In the data rows, the value 128 means zero.
Here are some points:
[105  97 116 138 134 144 110 126 107 127 102 137 131 146 136 130 111 145
 113  97 108 155 133 119]
[119 116 134 108 124 112 123 150 160 171 135 151 106 139 127 113  88 102
 156 100 134 110 112 123]
[ 95 150 148 134  69 153 131 132 156 113 155 138  95 156 128  99 104 143
 116 121 133 145 161  81]
[124 143  74 143 117 162  94  92 136 127 127 126 119  92 158  94 112 160
 149 123  93 121 154 124]
[165 151  95 125 124 102  90 138 126 152  83 138  71 123 155 135 115 107
 131  76 165 156 123 159]
[125 139 132 112  96 140  97 110 149  96 129 139 162 122 159 131 105 144
 131 148 142 141 126 145]
[139 161 128 116 129 191 112 121 143 133  84 129 143 112 110 126 106 167
 111 157 103 121 164 136]
[128 119 136 155 150 144 123 145 130 124 129 100 157 144 109 119 155 107
 104 143 135 163 146 129]
[136 149 131 116 140 124 124 131 135 139 133 141  95 119  91 150 119 139
 143 114 122 124 138 124]
[122 162 108  99  89 154 124 194 143 134  78 142 135 154 123 171  90 133
 138 138 101 111  98 131]
[107 115 135 148 108 155 185 118 102 108 120  92  85 106 141 102  99 119
 166 103 133 102 141 149]
[141 115 125 125 143 184 121 135 108  80 136 133  95 104 120 117 138 135
 141 118 134 141 140 115]
[157 101 100 120 134 149  98 156  98 141 108 112  98 124 140 134 165 125
 120 103 168 143 112 147]
[154 161 148 196  85  99 127 161  99  75 108 146 142 141 119 145 105 110
 125 181 108 111 118  80]
[149 159 111 114 152 113 134 130 132 157  93 157 107 114 109 181 131 121
 121 148 116 131 108 151]
[148 163 128  93 121 172 146 145 118  88 107 110 196 103  95 168 141 131
 117 172  89 118 110  93]
[160 134  99 159 112 121 105 168 132  61 106  87 161 120 105 156 112 138
  94 187 151 126 160 107]
[111 129 160 117  95 167 202 143 112 172 170 144 122 109 148  92 159 170
 147 108 154 135  61 127]
[ 95 115 114 152 128 107 119 117 123  66 118 107 124 136 126 136 158 161
 148 149 153 162 119 146]
[109 102 125 142 154 162 157  96 117 158 121 130 109 125 129 129 116 122
 108 143 137 112 129 130]
[124 129  84 132 130 126  70 142 132 109 144  79 144 133 100 154 154 115
 112 146 127 118 178 138]
[168 139  78 106 110 134 123 115 147 117 120  95 153 120 140 105 153 126
 134 162 103 113 157  84]
[123 106 149  82 120 104 133 121 126  98 172 119 185 146 139 120 173 117
 135 131 127 118 125 141]
[123 174 105 139  91 196 137 132 111 155  96 160  89 133 104 146 112 130
 119 132  98  93 130 113]
[109  77 113 157 149 158 157 107 104 158 120 117 100 107 177 107 103  89
 102  78 102 151 116  89]
[151  79 149  91 173 107  96 142 117 162 130 109 136 159 118 129 138  74
 167  61 147 124 129 123]
[143 135 122 122 114 193 124 128 117 126 133 122 140 129 136 123 133 120
 104 139 119 125 110 143]
[123 115 191 177 130  88 165 111 123  87 123 110 138 136 174 145 148 150
 132 140 118 134 116 112]
[137 144  82 160 114 135 136 142 122 132 133 164 105 116 135 134 105 168
 145 103 133 151 141  93]
[134 161  98 121 126 143 118 114  93 114 125 123  98 116 140 142 150 118
 129 143 143 122 133 146]
[109 122 164 127 153 115 134 121 126 128 116 131 139 130 129 129 151 134
 167 103 118 131 105 121]
[140 152 134 167  78  89 136 137 129 119 103 158 119 104 124 112 116 147
 113 196 141 111 174 157]
[120 105 159  81 137 115 100 128 129 147 153 111 134 169 142 118 137 137
 193  55 178 157 102 140]
[136 152 166  80 106  96 102 154 131 158 150 112 111 141 151 106 131 123
 132 101 104 130  74 141]
[115 119  94 161 130 133 152 138 113 102 117 140 143 151 135 141 125 118
  96 156 144 121 137  99]
[149 130  78 156 129 134 131 113 132 136 126 152 106 128 157 131 117 148
  86 166 149 147 123 112]
[133 182 183  58 122 119 167 144 142 117 120 109 191 168 129 175 173  47
 152 132 119 112  84 189]
[ 98 117 163  84 142 124 122 122 139 147 169 118  88 106 130 116 149 130
 129 123 145 125 116 137]
[107 135 134 133 135 125 148 108 111 131 120 127 105 108 139 123 132 139
 137 167 110 126 108  73]
[112 163 113 123  99 141 136 139 134 113  87 144 129 140 125 125 100 127
  88 120 132 111 159  75]
[115  57 186 114 132 146 132  95  77 191 141  79 121 140 137 144 121 147
 156  70 137 136 121 152]
[100 149 164 158 129 121 185 117 110 159 136 103 108 127 122 136 153 139
 132 147 125  82 105 136]
[105 173 116 129 130 146 149 156 139  87 108 143 202 137  95 131 117 121
 122 185  95 129 109 129]
[157 112  92 147 131 100 130 183 125 124 142 115 163 112 107  93  68 147
 136 149 110 137 136  70]
[132 130 127 182 136  99  72 130 126  95 121 140  99  94  97 132  89 107
  98 171 122 136 175  85]
[122  92 105 145 109 120 142 109 136 160 135 146  91 112 155  77 113 117
 121  93 145 128 139 114]
[ 94  90 123 183 116 138 113  70 118 156  99 106 102 102 155 126 136 140
 111 115 146 134 164 118]
[132 184 117 151 135 111 116 103 171 116 120 168 163 127  98 106 164 146
 130 134 125  87 142 124]
[123  81 104 127 163 123  81 123 115 146 133 122 103 132 149 130  98 111
 154 106 203 144 128 142]
[147 121 135 113 116 138  70 156 137 118 147 114 147 132 131 106 157 130
 120  93 135 116 176 125]
[118 121 141 140 150 128 162 123 123 114 151  96 150 144 127 155 130 125
 141 150 126 133 134 142]
[ 85 137 143 149 123 101  91 105 129  87 155 144 134 136 105 141 134 143
 143 143 148 152 139 142]
[112 151 145 101 122 168 116 133 111 150 152 147 133 150  97 149 157 107
 131 133 101  96  73 125]
[121 140 149 114 151  98 157 154 153  97 123 119 162 145 140 145 168 126
 135 131 126 143 105 146]
[153 169 113 138 133  94 132 141 148 123 138 141 121 154 126  99  93  98
 112 146 109 119 159 129]
[134  57  80 130 135 135 112 132 141 100 141 126 110 111 168 117 103 118
 106  67 150 121 127 137]
[129  78 197 150 143  93 117 125  90 174 100 112 134 129 149 112 102 148
 129 126 121 112 135  96]
[144 158 146 133 110 159 120  90 153 108 111 138 113 154 133 170 123 150
 142 139  67 108 130 148]
[143 133 128 105 122 136 129 128 141 151 145 125  67 117 143 140 148 101
 128 109 145 139  94 163]
[128  59 171  87 123 102  86 134 150 192 162  93 120 146 144  96 142 105
 201  55 187 125 119 160]
[143  99 155 104 113 108 115  95 141 143 156 134 114 151 131  78 109 147
 147  70 176 150 113 184]
[153 171 113 118 125 143 105 153 123  92  89 101 162 124 129 176 150 124
  99 183  96  71 135 122]
[164 106  93 131 159 117  77 124 150 138 177 118 127 143 135  98 150 117
 115 128 131 122 144  94]
[147 153 126 146 101 145  94 142 141 107 120 199 151 125 118 158 147 137
  87 146 112 123 120 168]
[145 154  91 143 126 155 135 126 115 124 129 133 118 148 126 150 139 143
 119 152 104 129  98 117]
[128 143 131  76 125 133 144 141 162 117 108 110 117 167 118 158 177 118
 166 120 111 138  86 156]
[110 156 113 125 147 148 151 153 148 131 145 119 126 146 121 110 114  98
  86 152 121 114 151 127]
[132 165 105 134 111 151 122 114  88 125 138 114 132 126 129 109 134 126
 140 131 105 119 113 123]
[123 144  88 126  97 153 151 140 172 148 103 152 143 111 100 131 134  99
 128 137  91 128 108 152]
[127 177 109  96 128 150 184  89 153 115 126 137 105 151  94 154 131 123
 145 118 109 134 108 132]
[119 134 135 126 141 104 161 130 132 138  95 149 135 126 172 169 156 129
 129 107 178 132  84 159]
Then 24 other points, each followed by its number:
[133 130 135 140 105 100 135 129 130 170 113 133 120 127 101 135 145 128
 109 126 109 154 143 151] 0
[150 131 136 137 142 135 115 115 113 115 130 128 135 126 164 121  88 142
 100 129  96 132 141  70] 1
[119  70 179 139 153 100 103 152 114 135 173 106 146 103 137 103 129 127
 118  86 116 125 164 162] 2
[141  82 135 152 163 108 130 115 159 114 160 117 114 132 113 119 135 128
 135 125 141 134 147 107] 3
[117 106 113 142 113 101  41  98 161 154 135  79 179 135 124 138 192  96
 146 106 182 141 185 134] 4
[129 146  63 160 105 161 144 154  81 133 109 122 115 118 119  93 111 161
 136 111 126 105 122  85] 5
[144 181  82 162 116 175 158 167 121 109 117  96 177 117 135 125 157 113
  82 168 118 118 121 122] 6
[110 169  98 132 112 166 111 158 124 118 127 151  89 131  90 151 136 141
 128 178 112 123 150 117] 7
[132 186  90 135 106 163 111 166 174 102  85 154 135 139 125 172 137 140
 118 141 152 100 133 160] 8
[112 134 124 157  88 135 159 123  90 130 126 130 106 124 118 132 145 116
 115 134 123 100  87 119] 9
[156 173 143 121 130 147 133 125 120  99 117 101 206 129 117 128 136 144
 139 162 102 126 137 105] 10
[153 158 104 142 122 148 150  91 102 155 122 177 125 158 139 136 131 107
 135 161 109  76 152 161] 11
[ 97  53 156 147 149 107 124 125 131 148 161 124 182 139 145  97 149 138
 193 101 130 151 129  98] 12
[141 166 121 138 142 152 115 154 135 117 126 112 150 129  93 116 142 144
 134 141  96 136 141 101] 13
[137 124 172 166 133 102 169 104 156 141 129 122 127 132 139 105  85 152
 142 122 127 155 100 122] 14
[134 110 162 123 189 103 121 118 114 108 177 137 112 123 152 139 143 103
 152 110 119 140 113 136] 15
[135 158 162 105  84 123 115 102 138 151 139 124 112 102 137 115 159 144
 149  96 102 122  78 150] 16
[100 170 137 133 145 168 120 148 160 118 114 158 115 128 141 176 130 146
 121 154 153 141 144 144] 17
[135 120 182  85  99 106 134 148 110 161 128 107 132 134 133 139 184 115
 157  84 115 140  80 154] 18
[150 152 109 107 131 164 130 132 135 119 119 176 134 139  99 109 124 116
 127 141  99 113 137 152] 19
[ 95 184 147 151 146 149 130 177 136 150 100 102 153 104  98 127 133  98
 149 161 130 140 134 174] 20
[132  82 140 164  82 109 129 132  77 160 153 114 106 105 173  96  99 141
 122  60 111 122 124 128] 21
[135 158 116 104 116 133 133 126 113 134 134 127 125 155  91 147 160 125
 138 108 133 129 106 158] 22
[101 118 143 167 139 140  72 140 124 154 131 149 137 113 142  88 101 141
  96 104 133 152 119  88] 23
Which two of these numbered points are nearest to each point below, ignoring the 2 directions in which the first points spread most? Their numbers follow each, nearest first.
[159 146 149  91 150 156 114 157 164 161 139 110 153 117  99 148 144  96
 148  87 133 160 103 165] > 13 22
[146 120 144 182 114 127 129 159 107 106 129 146 158 116 130 102 126 130
  99  94 124 113 115 130] > 21 18
[135 171 133 121 147 120 139  92 149 103 154 135 146 101 167 161 156 121
 154 139  96 116  98 155] > 15 16
[140 109 150  89 134 122 151 109  99 150 114 105 131  89 119 137 160 129
 129 114 125 128  89 121] > 18 9
[116 117 138 170 156 123  88 143 107  97 150 147 190 134 130 110 108 134
 125 157 138 108 163  94] > 12 10
[173 110  98  87 175 163  52 176 139 124 134 116 142 138 136 100 135 117
 107 113 167 168 178 114] > 13 19
[147  92 116 146 145 126 107 130 116 100  95  78 106 120  98  85 131 164
 140 118 135 160 139  97] > 13 10
[ 99  61 169 124 120 133 126 137  97 166 136 124 111 170 161  45  88 140
 185  57 119 125  97 145] > 21 5
[136 156 103 156 122 115 147 120  85 117 111 154 119 149 100 110 107 116
 108 190 103  99 154 125] > 11 22
[135  76 137  95 153  79  95 110 125 163 107  56 155 140 148 129 181 106
 159  99 175 142 127 197] > 4 10
[144 136 168  70 157 104 122 178 137 146 148  66 198 157 163 155 211  83
 153  94 185 144  98 184] > 6 10
[118 137 137 166 152  94 139 124 106  99 156 140 155 101 134  82 142 177
 119 126 106 140 141  73] > 12 10
[120 136 108 163 132 131 135 171 102 134 113 161 108 134 110 122 142 137
 141 167 125 114 164 130] > 7 22
[115 115 147 174 119 117 135 167 144  80 116 117 123 148 141 106  51 151
  88 163 116 152 152 124] > 14 1
[129 124 153 128 121 130 175 108 128 155 121 133 117 140 188 119 118 127
 148 106 143 117 135 142] > 11 1
[ 88 107 148 125 125 132 118  67 152 100 150  90 160 146 172 153 189 105
 156 129 122 134 139  93] > 12 3
[114 179 160 139 115 134 126 112 141  73  73 118 152  95 133 122  90 128
  98 155 137 154 186 162] > 20 17
[139 108 123  73 115 113  95 129 150 181 128 140 121 109 170 124 161 123
 148  75 200 125 110 174] > 8 22
[116 159 117 174 112  91 159 132 140 122 105 132 117 119 118 146 154 135
 120 146 112 135 170 142] > 0 18
[ 97  98  98 135 102 124  75 135 133 180 113 138  74 113 146 133 120 123
 115 122 143 124 122 125] > 7 18
[118 157 107 148  82 130 154 120 154 148 107 165 120 136  83 141 134 102
 121 160  95 134 134 167] > 0 22
[ 96 150 111 163 122 135  96 154 128  93 113 159 148 107 128 131  98 124
  89 150 100 140 117 113] > 23 18
[112 142 139 120 138 133 154 121 126 141 136  94 162 111 122 126 144  90
 142 129 115 121 100 165] > 6 20
[ 92 113 162 150 110 113 161 111 110 127 136  96 104 145 105 127 155  99
 118 134 126 127  77 133] > 9 18
[145  93 122 142 103  99 118 132  72 156 139 137  89  89 141 113  89 154
 124 142 136 126 163 112] > 18 21
[118  59 122 162 182 109 103 138 123 110 114 100 144 125 123  89 106  82
  92 143 108 127 184 128] > 2 3
[ 96 144 125 146 108  83 142 114 125 116 108 149 115 128 107 152 139 117
 103 162  98 124 137 139] > 0 18
[103  67 138 138 114 101 106 134 108 126 123 146 110 124 134 102 124 157
 127  66 132 115 143 120] > 18 21
[131 105 144 137 163 118 115 140 122 111 125 118 115 115 150 130 114  90
 137  80 159 171 157 133] > 15 3
[159 155 112  90  89 179 143  73 165 140  89 149  57 101 116 143 139 132
 144 109 112 116  73 129] > 16 22
[130 131 126 162 131 153 113 166 154 105 130 153 169 139 127 105 139 154
  67 177  96 132 125  92] > 23 13
[150  79 185 114 128  94 122 107 127 159 140 104 114 149 105 130 141 141
 158  62 134 180 122 172] > 0 18
[129 121 126 146 122  99 183 112  77 103  94 162  94 131  72 142 139 120
  81 224 101  97 114  87] > 9 0
[112 181 126 195  99 129 175 110  98 114  86 144 116 140 101 124 162 143
 103 196  89 108 123 130] > 9 0
[122  98 151 100 102  98 217 115 119 144 142 139 121 138 141 136 107 129
 138 143  65 120  97 142] > 21 14
[138 186 109 116 108 154 143 121 130  87 122 147 125 128  84 126 131 136
 113 137 162 109 136  99] > 22 19
[146 119  91 141 122 132 122 100 129 140 124 130 118 100 113 157 125 153
 133  97 142 141 124 117] > 22 18
[124 114 152 122 175 124 103 144 124 155 143  88 129 102 119 141 125 100
 138 107 149 139 171 115] > 13 3
[158 118 107 120 153 116 138 105 134  85 142 119 141 134 116 125 114 116
  94 146 147 107 148 113] > 3 15
[132 155 108 164  78  96 171 110 104 111 107 135 123 132 101  99 154 123
 123 209 106  87 119 107] > 9 18
[137 120 109 128 145  97 151 119 150  96 121 126 147 132 141 105 163 126
 114 132 132 128 172 122] > 3 10
[147 108 128 154 194 110 111  84 116  80 147 144 102  84 127  97  94 104
  94 159 175 146 161 118] > 15 3
[113 105 141 199 115  99 162 140 113 130 114 142 123 144 135 139 110 163
 130 169 137 148 140  85] > 14 18
[148 147  80 143 124 139 144  75 126 105  91 141 116 128 112 123 136 130
 115  93 138 136 128 137] > 22 19
[ 97 151  89 144 118 113 188 115 131 121 111 150 119 128 124 126 146  96
 116 200  90 118 110 112] > 9 0
[132 129 102 138 160 128 111 115 186  97 122 112 153 150 134 119 120 107
 122 171 113 145 164  97] > 3 13
[102 132 135 148 164 122 152 120 137 148 148 164 164 121 144 135 122 135
 123 128 157 139 127 165] > 17 23
[126 108 125 119 157 118  91 148 131 102 149 144 123  86 123 149  97 133
 137 112 139 103 129 119] > 15 3
[190  99 122 151 183 107  95 114 142 140 129 139 104 122 127 118 138 128
 138 145 181 148 194 116] > 3 15
[111 140 146 129 150 152 139 105 117 100 123 100 183 133 106 143 148 152
 152 170  96 127 139 101] > 10 12
[142 146 117 141 131 170 107  87 104 115  98 175 141 131  99 121 123  90
 119 200  94 141 121 137] > 19 11
[139 132 127 101 124  98 115 119 137  84 132 124 135 125 113 131  91 152
 100 111 112 148 125 100] > 1 3
[129  99 128 190 142 118 143 120 120  74 130 144  91 136 160 129 110 157
  78 155  93 126 114 115] > 15 1
[133 105 150 169  94 121 133 114 111  94  96 126 123 105 142 138 118 113
 108 103 127  96 160 167] > 21 18
[ 81 113 124 177 141 123 154  86 109 135 138 107 101 123 182 117 136 123
 121 143 152 115 144 118] > 9 6
[132 130 102 158 125  96 118 116 149 122 106 137 119 108 134 126 145 122
 120 146 117 129 170 159] > 0 22
[ 93 127  97  99 103 145 189 107 104 150 158 145 130 107  94 133  96 109
 123 135 115 127  62 140] > 9 22
[153 145 117 126 156 134  93 128 122 107 144 138 162 171 168 156 166  79
 111 124 125 143 152 137] > 15 1
[126  91 107 129 155 105  55 155 135 107 124 135 148 126 132 114 167 112
  91 157 127 155 180 144] > 2 3
[102 140 141 151 123 126 110 124 100  88 126  97 158 106 131  81 114 156
 114 164 131 127 142 115] > 10 13
[113 117 135 155 177 121 191 152 141 140 128 108 114 144 133 121 149 124
 126 152 127 130 129 122] > 3 13
[165 124  83 137 125 122  92 130 163 138 115 119  98 117 128  95  86  97
 151  90 227 123 178 120] > 8 22
[131  81 130 154  92 139 173 106  90 175 112 123  88 115 156 115  99 111
 125 108 119 147 112  79] > 9 18
[146 147 188 121 153  75 132 127 102 117 116  76 133 140 131 122 139 149
 137 132 156 140 118 118] > 10 1
[111 151 100 145 101  68 183 114 107  98  84 149 115 103 106 154 146 131
 123 197 116  89 127 117] > 9 18
[163 144  72 139 161 147  36 113 157 106 111 104 106 119 144 115 107 102
 120 113 160 116 189 149] > 8 19
[161 145  82 113 153 131  81 117 170 159 120 127 143  93 119 146 113  74
 109 137 178 109 129 164] > 8 19
Now 24 new points, numbered from 0 again:
[161 165 112 146 114 134 117 133 133 134 101 132 119 112 121 133  86 139
 137 115 151 130 148 105] 0
[122 155 127 131 125 158 135 136 112 133 136 142 167 119 115 143 153 136
 131 115 111 111 101 142] 1
[176 105 110 116 148 134  36 145 128 171 127  83 144 109 149 128 153  98
 133 107 144 134 158 141] 2
[115 141 134 134 130 136 112 108 112 119 139 119 118 125 156 143 162 123
 161  86 108 127 106 100] 3
[ 87 142 194 135 163  90 162 114 135 177 161 137 105 179 143 125 167 148
 171 127 112 116 110 129] 4
[ 88 149 157 132 103 156 140 122 101 134 121 150  96 103 145  97  95 158
 139 104 129 124 147 151] 5
[153 129  84 131 147 132 126  81 138 130  86 124  82 149 125 147 148 141
 119 149  83 130 135 144] 6
[135  74 172 115 160 101 118 105  99 148 150 116 176 130 132  91 112 140
 171  50 129 169 180 115] 7
[115 129 108 134 115 106 147 108 133 159 108 125  94 101 127 135 101 122
 147 144 135 142 138 129] 8
[115 161 109 124  89 136 129 131 121 117 106 147 101 119 107 192 153 133
 150 120 122 115  85 150] 9
[145 126 164 102 124 115 168 137 115 134 151 150 115 104 148 114 140 164
 141  97  94 136  81 111] 10
[119 109 138 150 159 112 114 140 102 122 131 128 152 155 117 152 149  99
 116 206 129 112 111 113] 11
[138 130 134 101 132 136 159  70 113 167 127 172 134 105 107 129 143 110
 127 147  97 115 139 160] 12
[157 134 128 109 117 138 141 128 151 142 148  72 105 194 104 166 112 120
 152 105 150 112  99 160] 13
[131 136 117 171  94 130 153 100 119 109 119 122  94 130 178 128  92 143
 114 104 189 122 129 112] 14
[101 139 119 142  92 125 153 137 107 148 121 134 118 141 111 118 124 163
 144 123 129 121 119  92] 15
[165  84 139  95 128 130  48 136 141 136 179 128 133 144 148 121 108 137
 151  91 195 140 123 121] 16
[143 126 179  93 122 104 140 135 154 129 173 125 126 170 115 137 135 128
 197 126 129 157 111 155] 17
[148 103 102 111 125 121 120 134 139 123 135 129 137 100 175 107 131 109
 115 125 125 131 159 115] 18
[141 129 118  42 113 140  73 127 137 135 107  91 138 131 125 111 173 134
 134 105 149 137 155 178] 19
[144 106  99 139 117 101 149 153 139 116 151  97 130 141 169 143 151 106
  83 176 151 139 151 142] 20
[149 139 109 154 123 110 137 141 119 129 140 127 192 138  92 112  88 135
 121 142 104 108 181  79] 21
[114 152  92 128 115 120 167 139 105 101 134 151 110 148 122 141  99 149
 123 152 109 134 124  98] 22
[152 124 108 140 147 145  76 156 135 154 154 118 110 108 153 114  96 137
  93  97 132 130 126 150] 23
Which two of these numbered points are nearest to each point below, ignoring the 2 directions in which the first points spread most? Their numbers follow each, nearest first.
[149 146  88 143 143 158 128 144 134 126  84 133  99 160 129 115 134 163
 130 145  51 110 150 139] > 6 1
[121 123 111 119 133 124 157 126 139 122 124 150  99 126 150 100 105 150
 124 137  96 126 139 133] > 22 8
[115 142 103 111 139 149 101 144 122 106 133  85 117 143  95 156 138 133
 109 133 138 138 135 131] > 13 23
[117 136 122 113 136 130 154 121 142 119 143 101 129 148  89 160 109 133
 125 129 162 145  89 147] > 13 22
[126 107  80 112 146 128  81 108 141 130  77 109 122 103 117 132 146 107
 135 108 190 144 179 155] > 19 2
[136 162 134 149 143 108  93 154 134 110 129 144 155 152 110 144 132 118
 139 160 111 145 132 142] > 17 11
[140 103 157 141 124 136 136  81 108 143 113 133 136  98 128 135 131 101
 139 150  91 131 102 115] > 12 8
[112 129 123 112  83 145 162  82 121 180 144 163 141 139 100 143 111 194
 163 120 110 119  78 126] > 15 1
[135 135 130 141 110 139 127  95 112 175 101 164  83  82 127  97 106 139
 102 124 124 129 139 116] > 12 8
[ 91  91 133 152 176 103  87 143 108 128 149 107  99 113 148  96 139 114
 132 122 191 149 124 124] > 11 1
[142  71 153 137 127 123 126 126 143  99 136 165 131 166 131 131 137 140
 177 115 107 115 103 124] > 17 22
[132 136  59 156 106 115 155 122 123 101 155 116 114 147 101  84 126 126
  98 157 104 124 114 114] > 22 15
[128 159 168 107 146 134 131 160 115 135 110 111 142 161 106 156 111 128
 138 105 157 128 141 136] > 0 21
[111 129 175 113 140 129 158 113 124 151 127 118 100 163 160 123 147 114
 147 128  90 117 120 119] > 4 3
[120 180 168 110 134 139 136 110 128 125 147 127 112 123 143 162 156 126
 147 110 111 135 101 120] > 3 1
[141 118  84 124  92 116  48 105 137 126 106 128  79 108 135 139 131 125
  89 124 168 143 161 144] > 19 9
[120 185 104 150 116 154 121 139 147 133 115 158 166 129  83 134 148 154
 112 157  98 115 140 139] > 1 15
[104 169 100 133 120 114 145 147 135 132 118 123 107  83  86 152 138 126
 113 152 103 146 139 146] > 8 9
[145 107 120 147 113 155 141 133 141 118 154 116 139 118 106 111 144 151
 126  99 119 105 142 112] > 1 15
[120 141 121 109 121 144 176 111 140 142 125 131  95 140 130 152 114 140
 146 111 122 123 105 118] > 22 8
[126 104 144  85 131 146 104 140 123 159 145  90 121 150 165 167 149  91
 121 103 181 185 125 167] > 20 18
[102  92 152 109 176 106 155 126 133 130 149  44 128 112 154 144 152 116
 147 111 162 170 158 140] > 20 18
[142 130  89 125 140 176 110 197 148 129 114 149 127 149 124 122  97 122
 148 156 122 114 127 166] > 23 0
[112 140 121 109 126 142 115 109 148 112 116 151 106  90 120  98  65 172
 110 130 135 134 145 128] > 5 0
[159 155 114 131 131 158  94 133 138 123  85 144 122 142 104 148  90  93
 161 151 157 114 166 132] > 0 8
[136 116 127 166 145 105 125 126 140 124 157 113 158 158 136 128 133 158
 129 161 127 135 144 111] > 17 11
[137 131 125  94 137 113 121 122 156 135  95 110 105 126 143 139 158 162
 133  84 118 138 105 151] > 6 0
[110  95 151 151 194 109 145 142 128 105 167 133 157 136 119 119 171  99
 140 180 129 136 184 107] > 11 17
[119 152 121 116  92 137 153 142 116 155 104 103 110 146 119 129 146 127
 150 115 105 122 107 137] > 15 8
[148 155 189  91 108 123 131 130 136 172 156 123 149 168 116 170 137 105
 144 136 126 156 103 143] > 17 0
[114 146 130 150 148 100  91  80 110  99 141 113 127 150 106  91 141 185
 106 192 118 143 182 100] > 4 17
[138 139 111 133 162 104  71 137 120 155 155  91 153 121 159 103 158 104
 130 150 142 111 176 124] > 2 18
[167 127 130 122 134 129  94 110 134 106 113 147  95 112 118 117 114 106
 155  99 179 140 152 108] > 0 16
[137 143 107  81 157 149  96 171 134 129 151 121 116 168 106 140 186  64
 165 134 136 125 124 171] > 2 18
[109 159 151 122 175 125 135 151 158 115 123 121 150 123 106 128 116 128
  83 136 109 129 113 134] > 23 1
[106  58 182 133 140 112  91 117 103 115 170 100 115 133 150 118 142 135
 114 127 158 128 128 140] > 11 20
[134 131 122 104 102 155 167 125 136 196 120 187  80 135  76 135 125 106
 142 145  92 135 110 132] > 12 8
[148 123 103 140 143 142  94 123 127 134 147 145  96 109 156 138 125 113
  95 129 127 109 127 126] > 23 18
[127 134 108 145 109 143 151 131  94  79 103 140  70  74 110 149 132 153
 126 138 113 125 138 118] > 9 22
[161 150 102  93 126 147 140  91 126 109 120 144 131 121 115 133  96 146
 105 150 111 134 113 151] > 12 0
[107 134 128 156 124 130 159 128 117 126 138 118  93 155  96 105 116 180
 140 113 122 133 118 130] > 15 22
[ 87 127 104 152 122 117 157 114 158 126 157 123 158 142 137 130  88 145
 107 151 124 126 106 104] > 22 15
[149 136 107 142 113 139 117 100 156 129 101 123 114 129 129 133 165 149
 149 126 132 128 139 144] > 6 0
[122 153  96 164 132 129 119 131  96 119 133 149 107 122 142  67 121 159
 153 116 148 159 121  89] > 15 22
[115 145 112 103 105 188 128 133  93 123 132 124 138 123 101 131 123 122
 103 121 107 126 127 146] > 1 5
[ 95 137 141 162 131 129 155 105 113  59 116 140 104 116 114  97  68 123
  95 160 149 124 142 130] > 5 14
[165 177  91 138 139 161 110 139 154 143  81 153 145 138  97 126 109 110
  80 181 126 117 133 166] > 23 0
[114 169  98 137 110 171 119 137 103 117 130 139 149 127  90 128 136 137
 137 158  80 121 122 114] > 1 15
[145 118 108 148 135 101 125 120 129 110  65 104 135 142 113 124 134 134
 102 143 108 171 121 103] > 6 8
[154 134 126 125 126 125 207 127 105 116 130 154 133 105 127 111 144 139
 138 140  96 147 103 125] > 10 22
[114 137 108 191 146  87  93 140 125 125 145 135 125 144 127 111 123 117
  90 173 157 102 159 110] > 11 20
[133 101  97 105  98 121 152 152 156 102 170 149 151  89 130 110 131 117
 100 156 123 154  97 129] > 18 20
[149 106 113 107 127 114  63 156 147 108 135 133 119 148 121 122 118 105
 158 114 165  97 175 100] > 16 18
[114 136 123 158 116 139 154 113 113 141  87 145  89 141 127 116 112 137
 136 131 126 146 117 107] > 15 8
[153 130 109 123 144 147 134 129 120 127 153 153 122 106 105 134 132 161
 123 180  66 136 133  74] > 10 1
[125 146 113 111  70 125 146 141 154  59 151 120 145 110  91 160 135 144
  97 187 121 122 122 145] > 17 20
[107 106 165 172 109  85 181 167 156 119 104 102 158 159 185 130 112 128
 109 162 107 125 146 105] > 20 4
[110 103 148 127  96 119 143 104 108 128 122 138  84 118 139 113 108 153
 124 152  83 115  89  96] > 10 15
[130 123  94 121 152 142  90 147 152 186 138  98 124 101 154  84 162 123
 132 125 145 135 165 148] > 2 18
[127 143 111 129  97 160 135 117  88 130 125 138  86  88 116 111 101 130
 107 140 138 142 134 126] > 5 8
[142 145 116 102 112 152 155  93 108 157 108 143 122 179 130 117 145 143
  96 117 100 148 148 161] > 6 12
[131 152  80  90  88 148 112 116 124 125 129 131 114 112  86 153 129 119
 151 115 107 105 113 141] > 9 1
[111 106 154 153 122 131 191 114 150 124 115 124 108 150 144 186 126 116
 145 111 165 125  81 129] > 14 8
[141 154 116 132 107 129 138 115 145 111 131 130 109 114 107 160 124 138
 149 105 100 125 102 150] > 9 0
[117 108 129 133 107 117 133  97 116 125 159  83 121 137 141 160 144 129
 113 131 106 100 123  93] > 3 1
[126  89 142 150 134 105 119 123  98 129 118 118 134 150 158 122 115 118
 157 111 101 139 141  86] > 3 21
[119 139  78 165 119 117 147 139 140  72  98  62 118 142 142 150 143 100
 128 154 139 125 133 125] > 20 13
